Rotation paths and how fast each direction turns (degrees a step):
Each turn is a multiple of 5 degrees from 10 to 175, or 0.
Each row of a path follows its step; steps can be skipped.
Rotation 1:
step 0: [  8  18 -13  28  -1   5   8 -22  -7 -21  12   4  11   9 -10  18  -1 -10
 -33 -13  16 -20  29   4  -7 -10  -8  -1 -21   4   6 -11  26  12 -19  -9
 -12  -9   6  18   8]
step 4: [  8  -2  18   7  13   3   9 -14 -11 -16  -4 -18  -8  -7  11   7   3  -8
 -17  -8  23 -18  29   2 -17  -9 -10  18 -30  -3   1  -9  19   7 -32   2
 -17 -29  -9  13   1]
step 6: [ 24   9   2  11  11  -7  -4  -1 -16   4 -17   2   3 -29   9  -8  12 -13
   0   2   6   1  -6  -2 -12 -14 -40  -9  -4   7 -15 -17  29  12 -21 -34
  -7 -23  -1  -2   3]
step 10: [ -5  20   6  25 -11  16  -9   4  -1  14 -15  20  10 -20  19 -10  14 -11
  12 -13  -1  -9   9 -12   3 -13 -20  -8 -22   0   3 -32  34  11 -13 -25
  -3  -8   0   5  15]
step 13: [  5  -2 -12  30 -23  17  -1 -15  -4 -13  14  27   6  11  16   2   6 -14
   7   2 -18   8  -6  17 -11 -18 -15 -31 -20   8 -21 -14   8  10 -23 -19
   9 -14  -3   2  -8]
step 25: [  3   6 -17   4  -8 -24 -22 -26  -3   3  -2  15  10 -12   1  25   8  -9
   0 -18  -8 -10  11  10  11  -8 -24   0 -23  -3   6   4  17  19 -31   9
   3 -27 -13   8  23]
step 27: [  2 -31   8   9   6  -5  -3  -2 -15  10  -3  16  11 -11  41   3   5  -6
   4  -8   0 -14  27  -4  -1 -10 -16  -9 -13 -18  -4   6  18  34  11 -19
  -1 -17 -16  13  11]
step 30: [ -6 -15   5  38 -17   9   8 -10   7 -14   1  22  -4   3  20  26 -17   5
  -9  10   8  20  33   5   5 -24 -12  -8 -21   3  -5   3   6   9   5  -3
  -7 -21   4  14  19]
step 35: [ 18   7 -11  21   6 -12   9  13  11 -15   3  17   7  14   1  18  18 -11
  -4 -11   4 -18   9   0   3  -5 -22  -2  -7  -5   3 -20  19  41   2 -32
 -22 -15   4  -8  12]
step 36: [ 14  13  13  27  -4  -7  -1 -19 -20 -10   6   1  19  14  -4   8  16 -26
  -7  12  34  10   3   1 -16  11  -9   0 -22  20  -7   2  17  -5 -22 -26
   2  -9  11   4  18]
Directions:
[-3  2  4 -3  4  0  3  6 10  7  2 -1  4 -7  0  7  3 -2  7 -2 -3 -2 -6  2
 -3  6 -4  6  0 -6  1 -2  2  6  1 -2 -3  5 -6  6  5] | 170
[ 2 -7  7 -2  5 -8 -3  0 -2  5 -1  3 -7  2  4  3  1 10 -4  4  2 -3 -5  8
 -2 -7  0  4  6 -1 -1 -7 -2  0  3 -2 -5 -8 -2  0 -1] | 140
[ -2   1  -3   2  -4   6 -12   2  -3   4  -3   6  -3  -9  -4   0  -3  -6
  -1   8   6   2 -11   3   5  -1  -4   3  -3   4   7   0   0  -1  -2   3
   0  -1   3   1   2] | 95
[ -2  -7   7   4   3   3   5  -2  -1  -2   1   1   4  -1   6  -4   4  -2
   1   7   1  -4  -3  -7  -1  -7   5   3 -10  -3   2  -1   2  -3   6  11
   1   1   0   7   0] | 110
[ -3  -2  -9   9   4  -1  -2   0   3  -1  -3   3   4   6   2   1  -1   4
  -4  -4 -11   1  -1   0   4  -3  -5   0   2   1   2 -11  -2   0   1   4
   2   3   6   6   9] | 145
[ 3  6 -2  3 -4  4  4 -4  6 -2  9  1 -8  1 12 -2 -4 -2 -1 -1  0  1 -1  5
  1 -5 -4  1  3  0  1  2  5 10  2  7 -8  3  4 -3 -2] | 85
Rotation 2:
step 1: [-11 -10  -7  -2 -11 -10   8  10  -2  24  -5  11 -14   8 -17  12   0  -5
   2 -12   5 -27  -8  11  16  20  -3 -12  19   9  -2   2 -10  -5  10 -12
   7  23  -8  29 -10]
step 6: [-11 -24   1  -7  24   5  12  13  11  -5  12   5  -2  16 -14   5   8   3
  12  -4  -3 -11 -10   9  17 -12  -8  -4   6 -22 -18  27  -6  13   5 -18
  19   4 -16 -10  -9]
step 7: [-20   0 -16 -10   2   2  14  14  -9  12   3  -2 -11   5   1   7   9  12
  14  -8  11  20  -8  -9   8 -37  -4  18   9 -15   9  12   0   6   4  18
   4 -19 -21  12   3]
step 9: [-20 -20   6  -4   0 -15  -1  -5  -8  -9  -8  -8 -16  15  -3  13 -13  -2
   2  -7   6   0 -22   3  12   2 -14  -3  11  -6  -3  21  -6  -1   0 -34
  23   7 -13  28  -5]
step 12: [  3   4  -8  19 -11 -28   4   5 -27   7  -8  -7   0  -8  -3   8  -8   1
  -2 -28   6  13 -24  -5  21  16   3   4  14  -8  -2  11  -2  -5   8  -9
  -1 -10 -13  30  -5]
step 22: [-10  -1 -13 -12  -1   8   2  14 -17   8 -11  18 -12   0  -8   9 -10  16
   5  -6   2 -25 -14  -2  24  -8   9   1  12   3  -4  14 -15  21   8  16
  17  11  -4  31  -3]
step 24: [-15  -4  -5  -1  13 -25  -7  16   0   4   4  14 -18  -5  11  -7  31   7
   0 -18  -5  -2  -2   0  28   4 -21  -8   1 -18 -13  14   7   0 -10 -17
  14  -8 -11   4  -9]
step 27: [  2 -16   1   2  11  -2   6  -5 -17 -11   3  -8 -16  -7 -17  -2   9   7
  17 -15  -5   5  -9   3  28 -14   3  11  -7 -36 -16  12  -9   6  -2 -21
  16 -14 -13  13   0]
step 33: [  4  13  -9   0 -10 -13   7  12 -19  21   5   3  16  15  -4  20  -9   1
  11 -16   4 -18 -15  -4  21  12  10 -15  21  18   2   4  -3 -15   8  -9
  -1   8 -19  14 -12]
step 37: [-32 -12  -4   4  -8  -8  -2  11  -6  12 -10  10 -13  -8 -23   8  17  17
  26 -16   2 -19   4   0  10   3   5  -9  11   1  10  -8  -5   7  11 -32
   2   9  -7   9  -3]
Directions:
[  8  -5  -5   0   2  -3  -6  -3   3   6   5   6  -4  -2   0  -2  -2   0
  -5   1  -2   5   7  -1   2  -7  10   7   1 -10   1   5  -1  -6   1   2
  -5  -4   2   3   3] | 90
[ 1 -5 -4  3 -2 -2 -2  7 -4 -5 -5  8  4  1 -1 -4 -6  3  0  1  1  5 -2 -5
 -5  1 -2 -2  1 -2  5  7 -5  8  5 -6  3 -2 10 -5 -5] | 115
[-2 -2  7 -5  8  8  2 -2  1 -4 -4  3  4  4 -1  5 -7  2  2  0  0 -4  4  4
 -1 -7  9 -6  9 -1 -6  2 -3  6  0  2 -5  5  1  0  0] | 90
[  0  -7  -5  -6   2  -1   0  -1  -2   4  -3   1  -4  -6  -9  -1   2  -4
  -1 -10   3  -2   2  -2 -11  -8  -3  -1   0   7  -1  -4   3   0   5   7
   4   1   4   1   0] | 120
[  3   3  -1   4  -1   3   3  -1 -11  -2  -3   0  -1  -3   1   8  -5   4
   4   2   0   8  -4  -7  -1  -4   5  -2   3   7   2   6  -1  -9  -6   6
   6  -3  -4  -1   5] | 140
[ 3 -3 -2  8  3  1  5  0 -4 -3 12 -3  5 -1 -5 -4 -1  1 -1 -6 -2  4  0  1
 -1  7  4  0  1  1 -8 -4 -6  3  8  1  1  3 -4 -5  8] | 170
[-1 -3 -7 -3 -8 -9 -1 -3 -1 -3 -1 -4  7 -4  7  0 -9 -2  6 -2  3  1 -3  4
 -3 -5 -1  3 -2 -6 -9 -2  2  1 -6  0 -1  6 -5 -4 -2] | 20
Rotation 3:
step 13: [  6   7 -10  19   2  -7  -2 -15  -6 -16  15  -1  -4 -14  15   4  -4 -13
  -3  -8 -34 -13  -1   6  -2   4  16  22  20 -13   3  -5  -6 -30 -19 -14
   5  21  23 -19   0]
step 15: [ -2  -3  -1  -6 -32  -6  -4 -20   5   9  12  -8  12 -15   5   7  -3  13
   5 -24 -18   6 -12 -21  28  22  -7 -11  -4 -21   6  25   1  -2 -21  15
  17 -13   8   4   1]
step 16: [ -5  21 -10  -2   0 -21   6 -16   5  38   2   2   7  -9  13   2   4 -15
 -16  -6 -19 -17   1   1  -1   7   4  12  29 -22   7   6  -1 -22 -14   0
  20  -4  23 -11  -9]
step 21: [ -7  -4   2  10 -26 -17  -3  -2 -11   2  12 -17   7 -13   7  -2   3  -2
  16 -33 -28  15  -4 -21  -9  -3  -3  18  25 -15  14  15  -5 -14  -8 -22
  15  -9   6 -12   5]
step 23: [  0  18   3  -1 -12   1  -1 -13  33 -22   1 -12  14  -4   5  24  -5  20
   6 -14 -26  -9 -10  11  15  25  -4  -2  -6  -4 -12  21  25 -16 -15  -1
 -13  -7   0   7   1]
step 28: [ -8   4 -16   8   8  -3  -2  -3   5   9  17  14  15  19  31  13  -4  20
  13  -7 -26  18 -21  11  11  21   5   8  14   9  -7  10  17  -7 -12  28
   2   8  11  14  -7]
step 29: [-13   5   2  16 -22 -21 -14   2   5  -4  -6 -30   9  -6  15   0   4  -7
  10 -12 -33   1 -11  12  -4   9  -2   9   4  -4 -23  12  29 -13  -4  10
  22 -23  10  -4   5]
step 33: [-15   6  -5   0  -1 -20  -1   0   8  16   0   8  -5  -5  14   1 -23   9
 -15 -26  -7   5 -10  -2 -24   4  -1 -10  29   6 -18  30   1  -1 -27  18
   7 -14 -11  16 -12]
step 34: [  9   7 -11  -3  -4  -4 -17  -9   7  10   4 -19  25  23  17  -5  16  14
  -4 -29 -18  17   1  -6  -7   9  -3  11  21  -2  -7  12  -4   7   7  30
  30  -1   5  -5 -14]
step 37: [  2 -11 -18  11  -4  -7 -16  -4  -5 -18  18  -3  13   7  18   3  -9  14
   8 -19 -29  18 -12  -3   8  21   8   0  -8  -9 -17  19   2  -8  -6  38
  14   5  19   5  -3]
Directions:
[  1  -3   2   2  -2   3  -2   6   5   1   3  -1   0  -1   2   4   1   2
  -8   0  -4  -3   2 -10  -9  -7  -6  -3  -7   2  -8   2   1  -8  -3  -6
  -5  -3  -4   6   0] | 115
[-3 -2 -6  3  2  6  6 -2  7  6 -1  2  1  2 -9  2 -1  0  3  1 -6 -2 -6 -1
 -7 -2  4  6  2 -5  1 -6 -1  6 -2  8 -6 -1 -8  4 -5] | 130
[-6 -3 -6  0  4 -6  8  2 -3  3  0  3  2 -3  8  5 -1  2  3  0 -1  0 -4  6
 -1 -7 -4 -4 -2 -7  1 -2 -1  0  5 -3 -5 -6 13  4 -2] | 90
[  2  -4  -3  -1  -3   6  -3  -1   4  -6   2   3  -2  -1   1   9 -18   3
   0   2  -1   2   2   7   1   2  -2   2  -4   4   3   0  -1  -1   0  -1
  -7   7   1  -3   2] | 80
[ -4  -1   3  -3  -8  -2   0  -5   3  -5  -6   0  -6   2   2  -1   6   0
   2   7  -1 -13   4  11  -4   2  -1   4   1   4  -4  -6   0  -5  -5   0
   1  -2   2   2  -4] | 115
[  1 -10   1   8  -2   0  -6   3  -4  -2   5   0  -2   0   5  -3   2  -2
  13   7  -7   4  -6  -3  -1   1   6   3  -1   2  -1  -6   4  -2  -1  -4
   1   3   1   2   7] | 45
Rotation 4:
step 8: [ -6  20 -13  12  -1  -6   4  -9  -9   0  19  24  -1  -9  -7  11   5   9
  29   4  15  -4 -14   3   0  -4  23   0  -2 -12 -19 -15  -2  -3 -14  13
 -12  16  -4 -15  10]
step 13: [-18  -7  -4  32  23  -3  -2  10  -8   7  13   1 -11  -2 -11  10  -9  24
  18   9   4 -17   2   6   1  -1  14 -10   1 -14  16 -13 -10 -10  -3  21
  -5  -3 -18  -8  -3]
step 15: [  4  -6 -12 -13  -1  -5  -7   6 -23   3   4   7   9  18   6  18   9  -3
  -4  -8  25  -9 -21  10  -6  20   9   5   9   4   1  -3  14 -19   2  13
   6  30  10 -17  -7]
step 18: [  0 -14   1  12  22 -16  -8  17  -8   8   6  -5  17  20   5  10 -14   3
 -10  15  19  -3  10 -11   0  14 -17   8  -1  -9  24 -11  -4 -17  15  13
  -3   0 -11 -18  -1]
step 20: [-16  -9 -31   3   0  -3  -2 -10  -4  -8 -19  10  -1  12  11  11   9  13
   3  -5   3 -21 -17  22   1  -5   7   7  -5 -25  -3   0  15 -17 -17   8
  -8  10  -1 -12 -11]
step 23: [ -4  -6 -15   0  -4 -18  -2  -2  -1   8 -15   3  24  10   2  23   0 -19
 -18   7  10 -12 -12 -13   8   4 -16  11  15   2  -5  -4   9 -15  10  15
 -17  25   6 -14   5]
step 25: [-12   1 -25   9  18 -22  16  21  -1 -20 -13   8  12  -8  14  -4   0  18
  -1  -1   8   2   2   6  -3 -16   1  -2 -16 -27   4   7 -15  -1  -5  10
 -15  -7 -15  -8  -2]
step 31: [  8   1 -14   7  13  -6   3 -11   4   7   1  10  -2   9   4  11   0  -2
 -22  12  23  -8 -11   9   7  22 -13  18 -10 -23 -10   1  -3 -17  13  22
  -9  22  -9 -21   4]
step 32: [ -3 -11 -15  20  -1  -8  -7  13   0   8   1 -11  26  -7 -13  19  -3  -4
   1   1   1  -8   6  -3   5  -9  18  -4   2 -24  10 -18  24 -17  -9  12
 -15   5  -3 -21   9]
step 33: [-18 -13 -17  16  21 -21   9  10 -13  -5  -3  13  -6  -8  13   3  14  23
  25   0  -5 -11 -15   3  -8   8  24  -4  -2 -14  12   7  -6  -2  -7   8
   0   2   1   7  -7]
Directions:
[  1   1   0   5  -2   3   2  10  -6  11   5   0   0   0  -6   2 -10   0
   7  -4  -5   1  -1  -4  -3   6   2  -7   0   1   4   0   1   6  -2  -5
  -2  -1  -2  -6  -2] | 130
[-7 -1 -3 -2  3  4 -7 11 -5 -2  1 -7 -4  1 -2  0  8  6  2  2 -1  1  0 -8
  5 -1  0 10 -4  2 -1  2 -5  4  7 -3 -1 -3 -2  0  1] | 90
[ -1  -2   0   3   4   1  -3  -2   0 -10  -1   3   4  -2   1  -2   6  -1
   2   4  -1   2   1  -1  -5  12  -1  -1   5   2   7  -4  -2   1   0 -11
   6  -1   6 -11   1] | 120
[  4 -13   0  -2   1  -6  -2   1  -2   5  -5  -6   2  -5   0  -1   2  -3
   1  -5  -3   0  -4  -7  -3   4   5   7   3  -1   6   1   8  -1  -1   4
  -2   2  10   6  -3] | 80
[ 4  5  1 -2 -1 -9 -3 -4  0  6  1  3 -4  2  9 -5 -1  1  9  5  1  5 -3  0
 -1  4 -2  9 -6  2 -3 -4  8 -2  0 -4 -2 -5 -6 -2 -4] | 110
[ 0 -2  6 -4 14 -7  0  2 -2 -1 -4  2  0  1  2  8 -7  1  2  4 -2  8  2  6
  0 -3 -2 -2  3  2  4 -2 -6  6  2  2  3 -4  0  7 -4] | 90
[-3 -3  5  8 -5 -3  3  1 -1  0  5  2  1  3  4 -9  5  2 -1  0  7 -1  3 -4
 -7 -1 -6 -5  0  4 10  4 -4  1  6  4 -3 -3 -3  6 -6] | 90
Rotation 5:
step 1: [ 14  10   3   2   4   1   9 -35  10  17  12   4 -11   2   5  -5  15 -15
   0  24   3  24  18   7   4   6 -22 -20  -8 -13   3 -21 -18  -3   5   0
  30  20 -19   6  28]
step 5: [  3   9  34   1  -1  10  -2  23   5  -4  -5 -13  -2   5  -5  -4 -28   7
  15   8 -23   6   3   6 -29  10   8 -27 -29 -11  -2  -3  31   7  -5 -23
  14  -7 -12 -17  -3]
step 6: [ 29 -32   3 -14  31   3  -6  -8  10  17  19 -11  -7  11   9  27 -24   6
  -3  -5  20   0 -18   0   7  10 -18   0   2  -2 -10  11   4   1 -26   5
 -29  -9   2 -19   1]
step 9: [  1   1  -7 -13  43   8  -5  15   0   6  20 -11 -10   1   5  -4  -2  28
  17 -25  -1   0 -18   2   2   2   4   6  28 -11 -20  22  12  -4 -26  23
   8 -21   3  12  -5]
step 16: [ 12   9  11  17  18 -15  -2 -15   9  38   6  10  -9 -19  -3 -15  -4  -8
 -29  -1   1  -1 -12   7  23  10   6  31   6  19  17  11 -16   5 -11  10
  -2  -5  12  21  21]
step 23: [ -4  -4  17  35   8 -10  11  -3 -21  -4   1  -2  12  -6  10   0 -21  -2
 -20  18 -24  -3  30  14  -1  -4 -12 -13   9  -1   4 -20  -3  33   1 -22
  -8 -16 -19  22   1]
step 24: [-10 -25   9  -4   2  -5   7  12  25  -6 -21 -30 -22   1   3   8   2  14
   6  -6   8   8  -7   8  10 -24  19  -2  -4 -14 -22   1   3  31   2  10
 -14   2 -29 -28 -19]
step 29: [ -2  22 -11   8 -17 -27  -2 -15   2  20  10   7   2  -3   6 -22  -9 -27
  -3 -20  16   0  31  24  15  -2   3   2  -8  -1   3   9 -34   7   2   0
   8  28 -20  -2   2]
step 33: [-16  -1  -1  29   7  15  16  -3  13  -6 -14 -15   7 -19   5   8  -4  18
  -6  10  -1  22  11  12 -27   2   6 -22 -37  -7   4  13   7  12   9  -8
   5  23  20 -16  24]
step 35: [ 22  29  -6  19   8   7  -7   7 -10  -9  28  -6  17  -8   5  16 -23 -30
  -3  25  10 -38   4  -2  13  -4 -11   4  -8  12  -1  -6  -1   4 -13 -14
  20 -21   3  14   5]
Directions:
[ -6   5  -7   0   1   3   3   1  -2   5  -1   4   6  -1   0   7   0  -2
   0  -1  -4   9   2  -4   0  -2   9  -1  -5  -2   3 -11  -3   6  -4  -7
   2   0  -8  -2   2] | 115
[ 3 -4  2  0  0  1  5  3 -4  3 -2 -6 -9  2 -1 -1  0 -7  2 -8  6  7 -2  2
  5  3 -1 -5 -4 -2  0  1 -6  9  5 -6 -6  2  8 -2  7] | 80
[  6  -5   4  -2  -4   4  -4  -1   0   2   6  -4  -1   8   4   1   0  -4
  -7   1  -1  -4   4   4   8  -2   3   0  -6   3  -4  -2   3  -5   2  -6
  -6  -1 -13  -3   0] | 60
[  0   3  -2  -3   2  -3  -2  -5  -6   3   9  -7  -5  -2   2   1  -2   6
  -1   3  -1   5  -9   0   2  -4   3   0  -1   6   5   1  -7  -5  -1  -6
   0  -2   5  -1 -13] | 115
[ -3   2  11   6   7   5   0  -7   4  -4   0  -5   6   1 -10   3  -5   0
  -1  -4   1   0  -7  -1   1  -5   0   4  -3   7  -1  -6   3   5  -1   4
  -4   5   2   0   0] | 40
[-14  -5   3   5   1   1   7   2   0   2  11  -2  -3  -5  -3   0   5 -10
   5   0  -1  -4   2   6  -2  -1   2   4   2   1  -4   0  -5  -6  -4   0
   2  -4  -1   3   2] | 55
